One turn sends every row of this set to another row. A few are shown first. Where does it send the rows asked after them?
q624: [ -7   4 -18 -10  -6  -5   7   7 -15   6   3  17 -16  16   5  -8   4 -16
   3  11  -2   1  12   4   4  -3  14  12   9  -3 -12   9 -13  17  15]
q126: [  2 -11  -9  -9  10  -1 -11 -21  15  -5   3   2 -23 -11 -12   7 -11   2
   8  -6  -8  -3   7   5   0   0   8  12 -11   5  17   5  -1   0 -11]
q32: [  6   3  -3 -10 -10 -19   5  14  -6   5  14  20 -20   4  10   4  13   3
  -1  -4   7   8   0   5   9  25   9   1  -6 -12  -9  -1  10  14  16]
q920: [  9  -9  -3   2   8   2   2   0  18   6  13   2  -4 -19   8 -18  -2  -6
   7  15 -17  -1  -3  -2  -4   8   8   4   7  17  -1  29   1   8   1]
q35: [ 10   1 -15  -8   3 -11  18  24 -16 -11  -7  16 -25  -4   3 -15   4   0
  -4  -1   0   6   9  -3   4  12  -1  -4  -7  -2 -16   6  -1   9  -2]
q620: [ 10   6  -4 -15   1  14   6   9   8  -1  -9  -6  11  -6  11  10   1  -5
   3 -12  -4   7 -12   0 -16  16  -9 -12   5  -7   1  16  18   0   6]
q155: [  5  -1 -11  -6  -3   0   1  -1  -8  -4  -6 -31  -8 -17  -3   0   0  -3
   4   4  13  -5  -5   4 -12   5   8   3   1   7  -5 -29   2   6  -1]
q859: [ 10   6  -1   4  20  -5   0  -6  10  15  12  11  -1  11   5  -9   2  -2
   0 -24   3  -2  -6 -12   9  -3  13  -1  -3   5  11 -16  11 -16 -12]
q817: [-17  -6  -1  17   9  -3  13  -1  16  10  -1   3 -17   4  -5 -10   6  14
   6 -10 -13  -1  -5  15  -2   0  -8   2   2   5 -11   9  -5 -20 -14]
q246: [  0   0  20  12  -4  -3  -2  15  17  10 -18   9  -4   6   7   1  13 -15
   6 -11   4   2 -11  18 -14  -1  18   5  -3  -5   1   3   4  -5 -11]
q513: [  4  10 -12  12   5  -9   3   1  17   3   0 -16   3   0  -5   7   8  19
   2  -8   1  -1  12   2   0  20  -9 -13 -13   8  14 -11   4  12  -5]
q650: [  7   2 -15  25   5   7   7  -4   1   1  -1   9   4  -7   1   4  -8  14
  -5  -1  15  11  -5  -9 -10   3   5 -15  -1  -4  -7  28  -3  11   8]
q506: [ 14  11  -2  -7  -1  -2   8   1  -9 -10   0  24 -20  20   2   2  -2  -2
  19  -1   9   0   5   2   6   8   6   6  -5 -24 -16 -12  -4   2  10]
q131: [ -1   6   3  13  -2 -17  14  -5  13  13  -3  -7  -6 -18 -13  -5  -9 -18
  -6   7  -5  10  11  -1  13  12  12  12  14 -13  -6  18   6 -12  -5]
q163: [ -3  25   7  -3   2  -3  -2  15  -9   1   0   0   4  -7   5  -1  -7 -11
   8   4  -6 -18  -2  17  -1  12  -1   0  11   5   6 -16  26  -3   0]
q980: [  6  -2   5   0 -14  18  21  -2   4   9 -21  10   1   5   0   8 -10   5
  -6   6   5   2   4 -20  -6 -13  16  11  -3  -3   6  -5   2   2   0]
q312: [  1  -6   6  -1  -2  15   1 -15   1 -17   2  -6   0 -25   1 -21   0  10
  -3  -6  13 -12   9   0 -11  -8   7  -1  -5   5  14   4   1   3   6]
q346: [ -8  -9   1   3  19  -8  -6   9 -11   1  11  -1  10 -20   8 -22   0  -6
   8  -5   9  -7 -11  12  22   0  17  -2  -1  -1  -7  -2   8  -6  -2]
q109: [ -1   5   5  15 -18   8  -9  -5  16   1  -5 -23   1   1  -4   7   0  -5
  21  -2   7   0   0  -8  11  10  14   9  -9  -8   7   1 -14   7   7]
q445: [  2  12   4   0  -7  -1   0  -5  25   3   8  23   8 -18   2   1   3  -5
  12 -15  16   2  13   6   2   7   6  -1   0 -22  13  17  -6   2   3]
q809: [ 16   8  -8  -2  -3  -9  17   6 -17   5  -2  12 -21  -3  -4  -1   7  -3
  -1  12  -6 -11   8  10  14   7  15  17  -7 -19   4  -6 -17   9  11]
q752: [ -6 -11 -15  -4  -8 -16  -4   0 -13   6 -11  -8 -12 -17 -23  13  -6  -3
 -14   1   8  -8   3  -3   4  20   0  -5  -2  -2  12   6 -10   6 -10]
q986: [ -5  -3 -16 -13   9 -13   6  11 -16   0  -4  18  -2   9   6   2  -4 -21
   1   3   8   0   5  -4  11  12  13   2   2 -25  -2  -4 -16  15  15]
q662: [-12 -13  19  -6  -3  -2   6  -2  -8   3 -10  -5   4 -19   6 -12  -7   2
 -14   0  -9   0  -5  -7  -1   9   2  -1   5   4   4 -10  23 -15   5]
q582: [  2   0   1 -13  11 -27   8 -13  20   5   2   2   8   7   8  -3   1  -7
  -6 -16  -3   9   1  -5 -13   5   4  11  -3   1   4  10  -2   5 -28]
q739: [ 12   4   0   5  -7   7   7   5  10  25  -1  15  -2  -6  -3 -13   5 -14
  -2   9 -11  29  -2  -5  -9  11  -6  -4   1  -5  -2 -12  11   3 -14]
q657: [-14  11  -6  -6  18  11  13  -4  -3  12   1 -15   2   3   0   4 -17  14
 -15  -6 -11   0  -5  13   2   3  11   4  -9 -11   9   3  19  -5   3]
q804: [ -8 -17 -14  -3  -9  12  -9  -1   1 -10   3   5 -12  -9   4   3   3   0
  12   7  -2 -12  -6   4   1  -6  -9 -11  -2  17  -5  -3   9   1  19]
q295: [  0 -10   3  12  -3  -1  -2   9  -5   3  14  -1 -10  -5  -2  -1   9   1
  18 -14  12 -36 -14   2  -8  -3   3   8   6  -6  -1   6  -2  -6  -3]
q125: [ -2  12 -18 -10  -8  -8  15  15 -18 -10   5   9  -4  11   5  -2   3  -6
   1  10   2   3   5   4  10  19  -6  15  18 -11  -5  11  -8  17   2]
q447: [-14  13  -4  19   9  -6   6  -9  19   1  10   6   8  12  -3  -9 -11  -5
  -4   3 -20  -8   2  -1  -2   8  -8   2 -11  -5   9  15 -18   9  -9]
q58: [ -3 -11  -2  -5   2  -5  -6 -14  13  -5  -1  -6  10  17  -4  12   2  -3
 -14 -16  -6  13   3  -2   3  -8  10   4 -20 -10   1  17   1  11  -9]
q232: [  6   4 -10 -10  -5  -5  10  -2  11   5  13   6  15   5   0   9   1   9
 -15  13  12 -16   7  17   3  10  -3  -6   6 -15  18 -14  11   4   9]
q841: [  5  -1   0 -14  -3  -7   6   8  -9  -7   5  14  -8   6  -5   1  11 -13
   1  -2   3   7   7  -5   4  23  11   6  11  -5 -18 -10 -24  24   8]
q414: [-14 -10  11  19   1 -18 -13  -9   4   0  -3   1  -4 -10   0  -4  -4  -1
  12  -5   3 -10   8   7 -14   4  -2 -14   4  -5  -8  13  18 -12  11]
q480: [  8   7   2  22 -11   4 -15 -10 -21  11  -8  -8   6   0   0  -1   5  11
  10   2  -3  -1  -1  -1 -14  -2  -3  -7  -1   0   9 -11  12   3   4]
q785: [  2  11 -15 -11   4  -5  34  -5 -14   4   7   4 -20   1   6 -14   0  -2
   2   5  15  -7  -2  -4  13  18   6   6  -2  -6 -13   9  -9   4  17]
q942: [  9  10 -17  19  12   3   6   3   8  -1  -8  -7   5  -7  17 -15 -17 -12
  -6  11  -2   2 -10 -11   7  -7  17   4   5  -4   9  -8  -7 -14   4]
q189: [  5   1   4  13  -2  -5  -5 -18  -1   9  10  -3   0 -13   2 -27   7 -13
   9   1  11  -6  -7   8  -2   1  -5   9   7 -12  20 -10   9 -15  -9]
q882: [  6   3  14  -6   7   4  14  -9  -5   6   0  15  -2  12 -20 -10   1  -6
  -2 -10   8 -21   7  -3   2  -6  12  -1  14   9 -15  -1  -6 -12 -12]
q183: [ -1  -9 -10  -4 -14   0 -17   5   0  -2  12  18  -6  -4  -9 -12  -1  16
  11   6 -12   8   9   8   6  -3 -11   0   8  -2  -9  -1 -11  -5 -18]
q702: [  3  13 -14  -2   1  -5  13  -6  16  12   9  -4   9   9   7  -4   2   1
 -18 -13 -19  -2   1 -19 -18   1  -8   0  -4   3   9   3 -12   5  -6]
q608: [-15  11  -2  10   1  -4   0 -21  12   0  -3   3   4  19   0   6  -7 -11
 -21   0 -20  19 -10   8   7   0   4   8  -8  -2   0  -2  -8  -4  -5]
q487: [  7  -2 -10   0   0  -7  19  23  -6 -11  12  17  -9  18   4  -7  15 -11
 -14   0  12  -4   0   3  -3  11   7   6  14 -15 -11   0  -9  17   7]
q27: [-18   8 -15   1   6  -4  -3   1  -7  20  15   3  -2  12   3 -20 -15   0
 -13  -1  22   7  -2   3  -4   0  17 -14  -2  -5 -11  -4  13   0   2]

q624 moves to q125
q131 moves to q650
q702 moves to q582
Where do these go?
q785 moves to q35
q752 moves to q27
q312 moves to q662
q126 moves to q657
q295 moves to q155
q109 moves to q942

One turn sends every row of this set to another row. A few are shown first. Where does it send the rows asked after them?
q108: [  2   2   0   2 -18   1  -6  -2  28  10  12  18 -18  10   3  10   0   5
  18  -7  16   7  -1]
q59: [ -9   7  10  13  28  22  21  -8  14 -12   2  -8  -8  -1  -4  -4  24   5
   5  10  17   6 -10]
q874: [ 10   4  -5  -6 -18  -7   1   0  29   9   9   8  -9  14   0   8   0   7
  13  -6  10   8  -6]
q5: [-15  -4  -1   8  16   9  29  -2   7 -23  -2 -15  -6  -2  -1  -3  23 -12
  15  -2  13  -9  -1]
q287: [ -6 -16  -7  -4  -9   4  -6  -4  20   9  24   6  -8   2   6   4  -9   3
   8 -12 -15  -6   2]
q336: [  5 -17  -5   8  27  18  21   3  29  -6   2 -12 -12  -8  -7 -13  23  14
  16  -1  18  -3   7]
q567: [ -8 -12  -9  12  15   4  29   2   5 -15  -3 -14   0  -1   3 -11  29  -1
  18   3   5  -8   9]
q151: [  1 -20  -2  -6  -8  -2  -5 -10  15   7  16   8  -5  11   4   4  -6  -3
   8 -20  -8   0  -1]
q339: [  5 -12   4  15  25  20  18  15  18   0   6 -13 -10 -11 -14 -16  16  12
  15  -4   8  -3  14]
q398: [-12   5   5  17  25  14  20  -9   6 -12   0 -13  -9   4  -1 -10  31   9
   3  12   3   6   1]
q23: [  6  -6  -3  12  29  19  21  14  13   0   6  -5  -7 -12  -3 -17  23   2
  13 -10  12   2  10]
q833: [ -5   2   7   0  -6  -4  -8 -16  16   0   6  -1 -32  18  -4   7  -2  -3
   1 -24  -2   5   4]
q827: [  0 -11  -3  13  31  21  24   6  26  -7   3  -7   0  -9  -4  -7  16  -1
  14  -5  16  -6   4]
q344: [  6   5   1  -3 -17   0  -4   3  26  10  14  14 -22   7  -1   9   3  14
  12   0   9   8  -7]
q836: [ -7   1  16  11  18  20  16  -4  -1  -7   9 -14 -10  -1 -10 -14  25  14
   6  14   2   8  -5]
q652: [ -9  -4   7   8  25  20  17 -15  12 -15   4 -16 -18   2  -6 -11  30  14
   4  10   9   7  -6]
q672: [ -5  10   1   2  -7  -5  -6 -10  27   1   5  -7 -30  17  -5   6  -5   1
   2 -21  -2   4   8]
q453: [ -8   3  -2   1  -6  -8  -4 -14  20   0   8  -7 -32  19  -4   8   1  -1
  12 -28   5   4  10]
q835: [-12   6   2   1 -13  -4  -5  -7  17  -3  10  -5 -38  10  -2   8   0   0
   5 -16  -6  -1   8]
q904: [ -6 -10  -6  -4  -7   1  -4 -14  19   6  18   1  -1  14   4   4 -10   0
   3 -15 -14  -1  -2]
q905: [  8   1   1  -3 -11  -3  -7   1  27  14   8  15 -15  12   2  11   2   8
  16  -6  19   6  -2]
q805: [-14   6   5   8  -9   2 -11 -15  21   1  11   3 -33  14   1   9  -3  -4
   7 -19   2   2   8]
q843: [-10 -20  -6   1  11   8  27  -5   6 -21   0 -18  -8   0  -1 -10  29   1
  20   1   9  -8   1]
q329: [ -8  -2   8  11  18  18  17   0   5 -10   2 -17 -15  -3  -7 -13  31   9
  -1  15   5   5  -7]
q803: [  6   1  -3  -6 -12  -5  -2  -9  22  10  14  11 -13  17   0   9   6  11
  18  -6  16  14  -9]
q55: [  4 -14  -2  13  24  20  19  15  21  -4   1 -15 -11 -12  -8 -15  23  10
   6   3   9  -1   6]
q29: [ -7 -10   1   6   3   5  27  10  -4 -16   0 -18  -8  -2  -8 -12  25  -1
  23   2   7  -8   6]
q958: [ -8  -4  -3   5  13   8  27   7  -7 -15   2 -10  -8  -5   2 -15  31 -10
  17  -6   7  -1   4]
q280: [-11   7   8   4  -3  -3 -13 -14  18   3   5  -3 -33  17   0  10   0  -2
   3 -19   3   1   9]
q242: [ 14  -2   4  -4 -12  -4  -4  -2  26  11   8  14 -18  12  -3   7   1   7
  11 -12  12  11  -6]
q723: [-10 -14  -4   1 -11   4  -8 -12  19   5  20  13  -6   9  10   7  -7  -4
  12 -14  -5  -3   2]
q337: [ -6   8   9  10  26  20  17  -2  -1  -6   7  -6 -12  -4  -3 -15  30   5
   3   4   7  13  -3]
q855: [ -7 -15  -5   6   9   8  26  10   2 -16  -3 -21 -10  -6  -3 -13  28  -2
  12   5   5  -8   2]
q583: [  4  -6  -5  18  30  14  21   7  25  -1  -1  -9  -5  -5  -3 -13  25  13
  12   3  13   0  12]
q90: [ -5 -17  -7  -2   1   3  -8 -16  20  10  23   3  -3  13   4   4  -7   4
  11 -21  -7   2   2]
q51: [ -8 -17  -3  -4  -6   1  -7 -12  14   8  17   6  -1  11   9   7  -7  -3
  10 -15  -6  -7   3]

q874 moves to q672
q151 moves to q242
Where do these go?
q583 moves to q398
q723 moves to q108
q287 moves to q344
q337 moves to q958
q803 moves to q453
q280 moves to q51
q59 moves to q5
q836 moves to q29
q336 moves to q652
q329 moves to q855

One turn sends every row of this set to another row. A few are shown first. Where does it send the rows asked after them?
q165: [-28  13  -5   4  -4  -5  -4  33  26   3  -8  26  10  22]
q911: [-16   7 -10 -21 -19  -4  15  19  42 -16  -6  17  11  20]
q518: [-23  -5 -11  -3 -14  -4  22   7  21 -26  26  23 -13   9]
q221: [-18   5 -13 -26 -17  -2  18  17  40 -18  -9  22   6  22]
q45: [-13   8   0  26   3   3  10  17  18  -5  12  12 -18  12]
q160: [-23   1  -2 -20 -20 -10  20  16  44 -19   0  20   7  21]
q10: [-26   8  -7   4  -5  -5  -8  35  26   7 -11  23   2  21]
q317: [-18  -4 -13  -4  -9 -11  23   7  17 -19  24  21 -12  10]
q564: [-20  10  -2  28   9  -4  13  17  24  -9   9  22 -13   6]
q579: [-25   0 -17   1 -12  -4  22   4  22 -23  23  29  -5   9]
q966: [-29  15  -6   3  -5  -3  -8  30  33   9 -11  18   5  22]
q524: [-19  11  -9   5  -7  -5 -10  31  30   8 -13  12   3  17]
q999: [-10   4  -4  25   4  -6   8  20  20  -8  10  11 -17   7]
q353: [-10  10 -13 -11 -10   8  14   0  37 -13   1  26 -26  20]
q89: [-18   8  -4  24  10  -4  10  19  21  -5   9  15 -17  10]
q247: [-26   6 -12 -22 -17  -4  22  15  40 -17  -5  20   9  24]
q405: [-26   5  -8 -22 -16   1  23  18  38 -15  -8  17  12  19]
q590: [-25   8  12  -8  -4   7   7  21  13  -5  -8   1 -13  22]
q420: [-24  -4 -16  -2 -17   2  22   4  23 -22  26  23  -9   8]
q102: [-16   8  -2  29   7   2  14  20  22  -8  10  21 -18  11]
q828: [-19   6  -2  -7  -5   8   1  24  21 -15  10  26 -33   9]
q631: [-21   9  -6   4  -9  -4  -9  28  33  10 -13  19  -1  22]
q116: [-14  -5 -14  -5 -17  -6  17   7  28 -29  25  21 -10   8]
q478: [-29   6  -5 -16 -15  -5  21  16  39 -18  -5  20  17  20]
q484: [-22  17  -4  -2  -7  -7  -3  32  31  10  -5  16   6  25]
q129: [-24   3  -6 -13 -22   9   4   0  28   2  -7   8  -8  23]
q122: [-18  10  -1  23   9  -6   8  19  29  -2   9  13 -16   4]
q937: [-22  -3 -12  -8 -15   2  21   8  22 -25  23  19 -12   3]

q420 moves to q102
q564 moves to q165
q999 moves to q524
Where do these go?
q484 moves to q160
q89 moves to q966
q590 moves to q129
q937 moves to q45

